W =
[[ 33 -55  70  32 -50 -35 -65 -34  32 -57 -41 -38  24  29 -41]
 [-61 -37  66 -61   4  46 -23 -32 -62 -37  36  43 -63 -62  40]
 [ 29 -52 -53  30  62  66  54 -72  28 -49  65  66  29  29  65]
 [ 61 -56 -39  62  46  46  31 -70  60 -54  47  47  58  61  46]
 [-42  51 -65 -42  53  43  63  31 -42  54  48  45 -34 -40  47]]
Indices start at 0.
(0, 0) -> 33
(4, 5) -> 43
(4, 12) -> -34
(3, 12) -> 58
(4, 9) -> 54
(1, 0) -> -61
(1, 7) -> -32
(2, 4) -> 62
(0, 2) -> 70
(4, 2) -> -65
(2, 5) -> 66
(0, 7) -> -34
(0, 4) -> -50
(2, 6) -> 54
(1, 8) -> -62
(0, 11) -> -38
(1, 11) -> 43
(1, 1) -> -37
(4, 13) -> -40
(4, 6) -> 63
(0, 14) -> -41
(3, 11) -> 47
(1, 6) -> -23
(3, 10) -> 47
(1, 9) -> -37
(3, 2) -> -39
(2, 7) -> -72
(2, 12) -> 29
(3, 6) -> 31

A =
[[-54  -3  11  51   8 -15  -6 -23  62  36]
 [  3 -34  19   2  37 -15   8 -25 -22 -33]]
A[0][0] = -54
A[1][2] = 19
A[-1][-9] = -34
A[0][-7] = 51
A[0][9] = 36
A[:, -10] = [-54, 3]
A[0][8] = 62
A[-2][-5] = -15

a =
[[ 30 -33   2  16  25 -18   0 -19 -25  -9 -30]
 [  4  41  37 -23  44  35  -8  26  60  11  23]
 [  4  27 -36 -26 -47  14  10  -7   6  16  18]
 [ 30 -33   3  17  25 -18   1 -19 -25  -9 -30]
 [ 11   2  42  68  33   9  32  36   2  18  21]
 [  4   5  30  75   9   8  42  37  -7  24  30]
 [ 15   8  54  59  51  16  26  39  17  18  22]
 [  5  45  25 -40  34  37 -12  19  62  11  22]
 [ 30 -32   3  15  25 -18   0 -19 -25  -9 -30]
 [  4  40  38 -21  45  35  -7  27  60  12  23]
 [  5   4  34  74  16   8  39  38  -5  22  28]
 [  5   4  31  75  11   8  41  38  -6  23  29]
 [ 29 -30   7  16  29 -16   0 -16 -21  -8 -28]
 [ 30 -32   4  16  26 -17   0 -18 -24  -9 -30]
 [  5   4  33  75  13   9  40  38  -5  23  29]]
a[0,-11] => 30
a[1,-10] => 41
a[-13,-5] => 10
a[-2,-8] => 16
a[:, -9] => [2, 37, -36, 3, 42, 30, 54, 25, 3, 38, 34, 31, 7, 4, 33]
a[5,-10] => 5
a[4,-1] => 21
a[:, 1] => [-33, 41, 27, -33, 2, 5, 8, 45, -32, 40, 4, 4, -30, -32, 4]
a[14,-2] => 23
a[11] => [5, 4, 31, 75, 11, 8, 41, 38, -6, 23, 29]
a[-14,-11] => 4
a[6,10] => 22
a[5,5] => 8
a[-7] => [30, -32, 3, 15, 25, -18, 0, -19, -25, -9, -30]
a[:, -5] => [0, -8, 10, 1, 32, 42, 26, -12, 0, -7, 39, 41, 0, 0, 40]
a[-5,10] => 28
a[-4,6] => 41
a[-13] => [4, 27, -36, -26, -47, 14, 10, -7, 6, 16, 18]
a[:, -7] => [25, 44, -47, 25, 33, 9, 51, 34, 25, 45, 16, 11, 29, 26, 13]
a[-2,-5] => 0
a[-4,-6] => 8
a[8,7] => -19
a[2,-2] => 16
a[7,-1] => 22
a[14,-5] => 40
a[0,4] => 25
a[3,4] => 25
a[-12] => [30, -33, 3, 17, 25, -18, 1, -19, -25, -9, -30]
a[8,-1] => -30
a[-13,5] => 14
a[:, -2] => [-9, 11, 16, -9, 18, 24, 18, 11, -9, 12, 22, 23, -8, -9, 23]
a[-5,2] => 34
a[-9] => [15, 8, 54, 59, 51, 16, 26, 39, 17, 18, 22]
a[-11,-5] => 32
a[-3,7] => -16

X = [6 2 2 4 1 9]
X[0] => 6
X[5] => 9
X[3] => 4

grid =
[[6 3 6 6 3 4 4]
 [3 6 3 3 5 4 4]
 [4 5 6 2 4 6 5]
 [6 5 4 7 7 4 6]
 [6 3 6 7 3 4 4]
 [6 3 6 7 6 5 6]
 [6 4 5 7 6 5 6]
 [3 7 3 2 5 5 5]
 [4 5 4 4 5 5 5]
 [4 5 5 3 4 6 5]
 [4 6 5 2 5 6 5]
 [5 5 4 6 6 4 5]
 [4 5 6 3 3 6 4]
 [6 4 5 6 6 5 6]
 [4 6 5 2 4 6 5]
 [4 6 3 5 5 4 5]]
grid[0, 0] = 6
grid[11] = [5, 5, 4, 6, 6, 4, 5]
grid[:, 3] = [6, 3, 2, 7, 7, 7, 7, 2, 4, 3, 2, 6, 3, 6, 2, 5]
grid[13, 6] = 6
grid[:, 6] = [4, 4, 5, 6, 4, 6, 6, 5, 5, 5, 5, 5, 4, 6, 5, 5]
grid[15, 1] = 6
grid[9] = [4, 5, 5, 3, 4, 6, 5]
grid[7, 4] = 5
grid[7] = [3, 7, 3, 2, 5, 5, 5]
grid[:, 1] = [3, 6, 5, 5, 3, 3, 4, 7, 5, 5, 6, 5, 5, 4, 6, 6]
grid[8] = [4, 5, 4, 4, 5, 5, 5]
grid[2, 2] = 6
grid[9, 6] = 5
grid[15, 2] = 3
grid[12, 5] = 6
grid[3, 4] = 7
grid[8, 1] = 5
grid[2, 1] = 5
grid[15, 6] = 5
grid[11, 5] = 4
grid[7, 2] = 3
grid[1, 2] = 3
grid[14, 6] = 5
grid[11, 2] = 4
grid[2, 5] = 6
grid[13, 2] = 5
grid[14] = [4, 6, 5, 2, 4, 6, 5]
grid[14, 0] = 4
grid[9, 5] = 6
grid[6, 5] = 5
grid[:, 5] = [4, 4, 6, 4, 4, 5, 5, 5, 5, 6, 6, 4, 6, 5, 6, 4]
grid[6, 4] = 6
grid[:, 4] = [3, 5, 4, 7, 3, 6, 6, 5, 5, 4, 5, 6, 3, 6, 4, 5]
grid[15, 4] = 5
grid[4, 1] = 3

m = [ 19 -18  47  16 -47  27  11  20  -8 -25  42  32  20 -59]
m[0] => 19
m[-11] => 16
m[-1] => -59
m[11] => 32
m[6] => 11

B = [  9 -57 -36 -18   4  39  15  20  -6  25   3   7 -12  11   9  20]
B[-16] = 9
B[15] = 20
B[-14] = -36
B[7] = 20
B[5] = 39
B[8] = -6

M = [ 28  -4  50  19   9 -50 -49 -50  -6 -37 -14 -63]
M[0] -> 28
M[3] -> 19
M[5] -> -50
M[2] -> 50
